In the rows, 128 means zero.
One turn sends every row of this set to another row. A few are shown first. Where does it send the rows asked after them?
Mekas: [155 143 108 131 127 150 152 105 122 106 145 139 119 129 104 116]
Nel: [147 123 143 112 165 146 152 114 120 121 125 108 165 134 152  96]
libez: [122 108 141 131 142 146 134 134 133 122 100 132 103 114 149 107]
dodi: [139 138 142 106 122 139 140  71 128 115 118 144 106 122 120 134]
faz: [183 134 122 136 151 141 125 106 101 113 111  95 129 141 145 119]
funi: [132 158 114  98 129 126 119 108 129 103 139  96 124 143 116 133]
pufa: [124 146 148 100 112 124 121  79 137 120 118 125 113 128 121 137]
zako: [139 166 111 115 128 139 144  89 119 101 146 121 119 142 114 134]
Kib: [164 154 136 160 110 126 126 117 114 130 124  98 141 143 138 113]
Tuge: [144 112 134 120 132 143 133  84 127 119 112 146 104 114 108 117]
Ketil: [123 142 143 131 145 136 148 108 113 129 132 105 172 143 151  94]
nimi: [130 129 137 121 162 139 143 110 110 126 127 100 167 140 149  92]
lelu: [145 132 113 104 129 128 113 134 141 110 132  98 128 131 102 115]
dez: [183 155 149 137 112 131 136 123 125 121 124 106 142 138 146 123]
bir: [150 133 150 114 150 145 160 118 125 123 132 120 169 131 151  99]
pef: [196 142 140 123 136 139 135 115 118 112 115 103 135 135 150 128]
lusa: [163 141 121 159 134 133 119 107 100 126 114  92 133 145 138 110]
kud: [105 121 144 122 138 134 121 134 133 124 101 113 107 124 155 115]
tugi: [110 145 150 127 128 146 150 108 125 115 112 139 103 125 165 131]
palu: [119 125 142 108 115 119 104  98 141 127 111 114 115 125 110 121]
Bipu: [132 105 133 121 129 129 111 102 136 128 106 129 110 114 101 107]
Pir: [159 123 109 126 130 142 133 131 136 113 137 126 123 123  93 105]
Vitid: [ 98 143 149 120 130 133 130 116 130 118 106 117 106 131 164 129]
legur: [125 123 145 132 138 154 152 118 128 118 107 149 100 116 156 118]
pibi: [136 144 151 126 137 140 158 112 123 128 138 117 171 136 151  98]

zako turns into funi
Ketil turns into nimi
Now these:
palu turns into Bipu
lusa turns into faz
kud turns into libez

One turn sends every row of this set to another row. A few are shown first. Where does it send the rows asked after them?
napu: [157 158 119 147 123 146 145 106 119 135 139 141]
vako: [117 163 103 152 110 123 175 121 143 104 139 134]
lumu: [101 167 121 126 110 129 133 121 129 146 109 121]
Tikof: [114 148 126 136 137 136 144 119 113 167 163 151]
zari: [138 151 133 120  94 139 153 131 121 123 166 166]
kisu: [141 120 112 132 105 122 158 155 161 138 145 125]
sodo: [100 143 121 156  78 118 158 149 126 127 142 153]
ribo: [117 137 141  95 114 146 161 113 142 136 133 144]
bupu: [112 129  79 143 115 131 122 133 136 137 131 127]
podok: [112 123 124 110 122 128 144 158 151 114 137 126]
luma: [149 152 114 127 120 120 128 120 119 168 147 136]
Vagen: [126 118 127 156 124 117 143 159 134 144 130 154]
Fubuk: [115 152 128 175 108 123 177 142 135 138 138 126]
Tizor: [117 140 137 122 128  91 168 142 135 144 159 131]
Gova: [126 124 109 165 102 128 153 106 153 124 136 151]
Dunu: [120 173 124 112 113 141 164 126 118 147 162 126]
febal: [124 149 128 173 128 118 171 140 131 128 140 126]
zitov: [101 141 130 109 123 123 153 154 103 125 141 154]
zov: [119 124 133 114 124 109 148 151 147 112 140 120]
feg: [ 89 137  96 136 104 129 145 104 121 136 118 142]
Pif: [130 143 133 112 104 150 158 126 133 123 164 170]
Fale: [132 153 109 123  97 125 140  95 146 135 133 109]
Ripun: [ 92 137 112 141  94 135 151 102 126 142 111 146]
Guk: [128 111 137 116  99 121 142 128 112 121 147 163]
tefud: [136 143 105 121 124 111 131 113 127 171 152 133]

Fale turns into Dunu
Tizor turns into sodo
Now these:
lumu turns into Tikof
zov turns into Fubuk
febal turns into Ripun

